In the rows, zero is written as 128.
A single turn carries every row of the set below to another of its rows. Some are shown first; where does it send the rows asked next?
k_793: [ 98 134 150 151 116 159 151 139 162 157 114 133 157 118 115  93 136 152
 122 149]
k_573: [167 157 130 136  78 136 127 155 145 121 108 110 149 129  86 106 142 115
 133 155]
k_289: [117 142 140 121 123 209  93 110 145 106 132 131 141 116  98 110 132 114
 133 139]
k_113: [137 165 131 176 145 116 139 143 156 116 133 105 121 137  66 108 156 100
 117 137]
k_306: [113 119 125 124 127 108 115 136 154 140 162 124 149 154  50 120 157 133
 110 145]
k_276: [146 133 143 122 110 182 131 165 139  94 127 139 155 147  61 131 162 105
 120 142]
k_593: [108 158 151 165 150 136 128 107 136 125 120 118 114 132  71  98 137  85
 142 111]
k_832: [129 132 144 115  95 153 118 111 126 134 102 113 137 118  97 102 106  99
 162 125]
k_976: [118 112 144 117 141 164 120 152 142 116 152 117 161 141 107 139 107 127
 100 151]
k_5: [103 132 135 118 146 130  89  89 153 141 160 128 151 134  81 101 156 137
 131 150]
k_118: [146 118 118 112 185 150 116 116 157  96  98 141 146 128 102 105 149 116
 144 144]
k_685: [117 116 138 130 136 143 118 141 136 120  78 160 130 153  67 104 118 103
 123 109]
k_677: [113 132 135 120 123 139 103 108 138 133 138 138 139 142  36 109 185 118
 146 130]
k_614: [139 142 112 154 143 137  95 157 161 120  95 128 130 130  92 112 133 145
  94 156]
k_811: [110 104 133 125 118 155 188 148 166 137 117 137 154 129  84 102 144 124
 142 130]
k_659: [125 146 144 152 185 114 142 112 153 115 146 106 139 137 100 106 138  97
 133 138]
k_251: [158 124 144 106 136 124 136 132 135 122 125  99 170 127 123 122 124 118
 149 162]
k_921: [121 128 133 137 133 178 157 132 158 138 105 121 147  97  95 108 178 144
 158 149]

k_677 moves to k_5
k_614 moves to k_685
And these:
k_921 moves to k_793
k_976 moves to k_276
k_113 moves to k_593
k_251 moves to k_573

A single turn carries every row of the set below to another of its rows. Some are shown first; where does it send the rows asked next?
k_292: [166 165 130 102 163 104 130 111 148 135 141 130 118 100  60 147 125  99
 150  87 155  96 134 166 167 153 136 154]
k_263: [201 137 156 122 140  78 122 133 142  83 120 133 109 113 122 131 130  89
 144  71 144  90 160 119 135 151 136 128]
k_330: [164 139 131  49 131 120 111 154 104  98  83 104 121 100 120 113 128  99
 122  78 100 104 132 162 137 151 144 140]
k_702: [199 148 121  79 116  75 148 129 144 107 116 137  87 120 104 133 128 112
 126  93 103 117 117 144 167 131 117 105]
k_2: [198 145 136 108 147  91 148 136 118  94 166 125 124  95  86 153 130 110
 112 138 147 105 135 119 144 121 125 121]
k_149: [143 128 140  73 124 119 107 126 131 116 101 156 100 121  66 111 105 126
 126 144 121 128 164 164 114 145 124 149]
k_667: [151 127 113  90 151 112 126 140 129  70 107 141 100 148 120 162 130 136
 121 115 138 145 137 164 113 118 154 118]
k_640: [178 141 155 125 146  87 116 128 130  84 126 121 110 134 123 131 137  93
 146  68 140 101 174 108 135 154 131 116]
k_567: [175 172 141  98 148  98 127  99 153 131 132 141 120  93  80 155 117  93
 148  94 160  92 128 152 170 147 143 136]
k_581: [173 158 114  79 157  66 116 111 143  72 116 153 122 125 100 155 156  95
 103 109 148 142 145 161 139 172 137 128]
k_349: [173 166 110  91 167 137 119 121 118  99 136  88 125  92  91 118 155 131
 117  94 126 101 118 150 125 171 166 145]
k_405: [137 134 142  75 136 122 110 122 143 109 118 147 121 122  68 106 100 118
 119 144 109 125 173 171 113 154 115 145]
k_475: [145 104 156  79 187 111 119 146 145  72 141 131 114 145  98 119 122 124
 142 130 113  93 140 139 124 144 118 115]
k_477: [213 151 152 102  93 107 132 105 143 130 144 133 119 115 109 128 124 115
 112 121 141 128 139 155 128 173 149 125]
k_150: [168 162 141  84 133 106 131 149 108 127 169 160 104 140 122 136 130  62
 153 115 118  93 123 153 135 158 132 125]
k_467: [156 131  96  82 153 104 126 144 120  73 119 141 122 148 121 161 121 139
 122 115 132 159 144 163 125 127 150 127]
k_4: [168 176 115  93 170 144 117 112 121  92 160  87 116 100  87 123 141 120
 129 104 116  98 121 163 129 168 140 151]
k_879: [181 163 124  76 141  71 116 112 150  77 131 167 116 120  93 154 155  86
  95 116 141 126 155 139 144 165 136 132]
k_380: [171 131 170  86 121  87 155 120 129 111 126 148 124  85 100 155 115  81
 122 101 102 137 168 146 156 148 125 154]
k_456: [174 171 110  86 124 146 128 144 112 115 129 128 123 105  82 105 116 114
 166 102 108 131 109 117 111 175 132 110]
k_139: [206 139 152  98 164  97 137 135 105  91 161 121 128  99  72 146 133 127
 126 138 141 109 130 116 142 133 131 112]
k_491: [188 142 127  60 116  87 142 127 128  98 105 125 101 127  99 129 129 105
 122  99  98 110 117 153 166 120 123  91]
k_939: [128 131 128  95 177 114 125 136 117 107 154 151 122 135 111 142  92 108
 168 117 122 122 161 147 146 147 175 151]
k_536: [172 147 142  89 126  94 142 137 122 115 171 159 111 126 124 146 125  62
 147 114 129  95 117 150 133 167 109 128]
k_377: [177 167 115  94 120 136 141 148 116 110 122 132 132 119  81 121  97 119
 166 107 105 140 108 127 109 190 140 117]
k_470: [143 169 128  94 150 119 112 113 144  95  80 112 140 114  84 141 147 111
 147  80 116 137 134 100 120 172 136 130]
k_166: [142 122 140  67 144 120 113 126 140 112 117 159 132 130  76 109 108 126
 128 152 129 119 164 174 122 159 127 158]
k_828: [158 106 162  78 183 113 118 155 135  76 130 126 126 139  81 135 122 131
 147 130 123  86 129 129 129 159 113 123]
k_768: [148 166 130 104 151 122  96 112 138  78  95  96 136 116  95 157 150 103
 151 107 118 135 142  97 130 162 138 128]
k_200: [154 138 168 101 123  91 155 129 131 119 108 136 127  93  92 138 112  80
 125 108 102 141 177 155 140 143 117 151]
k_481: [167 147 130  46 128 124 112 163 121  89  80 102 129 111 114 123 134  86
 126  86 107 117 131 155 139 145 132 155]
k_532: [132 137 128  94 163 126 112 138 109 115 153 145 115 129 116 154 105  98
 166 124 111 113 155 153 150 155 187 142]
k_48: [184 174 116  83 116 148 137 154 111 100 134 132 128 115  88 115  98 111
 166 103 106 150 125 130 118 179 128 134]
k_98: [143 113 168  89 188 113 132 145 141  76 132 121 107 139  83 135 108 131
 144 121 132  91 123 130 129 162 128 114]
k_654: [167 170 117  97 174 138 118 126 130 107 147  87 118 104  85 128 145 128
 115  90 126  97 118 169 116 157 152 153]
k_285: [152 116 107  79 148 114 125 139 126  83 119 148 121 144 121 156 129 140
 131 141 123 156 144 158 133 122 156 117]
k_843: [160 147 130  60 129 131 121 152 113 109  95 101 125 102 124 111 133  92
 129  62 102 117 128 154 118 142 142 148]
k_534: [144 168 130 102 150 122  88 116 136  96  90 116 127 115  88 149 144 112
 152  88 121 138 151  93 121 160 134 116]
k_642: [133 133 134  88 159 116 114 136 104 120 150 144  97 130 108 136  92 107
 159 119 127 115 150 153 148 171 189 150]
k_808: [216 143 140 101  92 115 132 117 133 121 135 140 133 121  91 130 122 108
 130 127 139 138 136 164 115 180 161 126]

k_200 moves to k_292
k_475 moves to k_843
k_828 moves to k_330
And these:
k_2 moves to k_702
k_98 moves to k_481

A single turn carries every row of the set below to another of its rows. Some are shown first; where does it send the rows asked next?
k_274: [113 134  77  99 136 168 151 136 121 160 174 105 126 111 144 169 124 107
 117 130 114 101 148]
k_155: [111 125 114 113 124 133 159 143  98 204 146 122 111 135 135  90 153 135
 137 144 122  95 132]
k_454: [134 129  75 145 139 117 107 119 105 150 124 120 120 105 125  96 137 108
 137 117 115 151 163]
k_951: [138 130  98 142 147 138 102 124 124 157 139 114 138  97 118 131 164 140
 133 190 155 141  95]
k_502: [142 115  78 110 148 130 114  98 143 152 140 141 118 114 164 157 148 106
 146 158 169 130 141]
k_946: [141 130 116  95 149 108 112 119 157 160 153 133 124 131 138 142 123 118
 149 137 155  77 122]
k_421: [131 125  80 135 172 149 117 123 146 157 154  84 152 129 156 133 154 137
 127 149 109  87 180]
k_303: [144 101  74 102 153  98 107 152 140 137 124 102 145 150 119 159 156 125
 144 152 117 113 138]
k_528: [139 134  96 145 147 138  95 127 128 157 132 118 137 101 123 144 163 137
 141 196 155 138 105]
k_687: [120 105  87 133 142 154 117 132  84 174 137 137  78 104 122 112 110 115
 139 148 134 127 143]
k_125: [157 137 118 133 143 129 118 142  98 141 142 133 127 145 132 108 128 115
 176 172 106 145 118]
k_372: [125 123  80 136 168 155 126 119 140 152 156  83 148 142 155 136 155 132
 130 142 103  87 178]
k_886: [111 118 118 109 120 130 154 143  97 198 140 126 102 128 133  90 149 140
 135 149 116 102 125]
k_791: [137 132  65  94 119 180 130 165 109 163 175  83 132 128 117 132 131 115
 148 168 139 122 136]
k_863: [119 137  83 128  88 125 101 149 118 166 162  85 115 153 149 123 127 120
 139 149  94  90 134]

k_528 moves to k_886
k_274 moves to k_502
And these:
k_454 moves to k_791
k_155 moves to k_421
k_125 moves to k_863

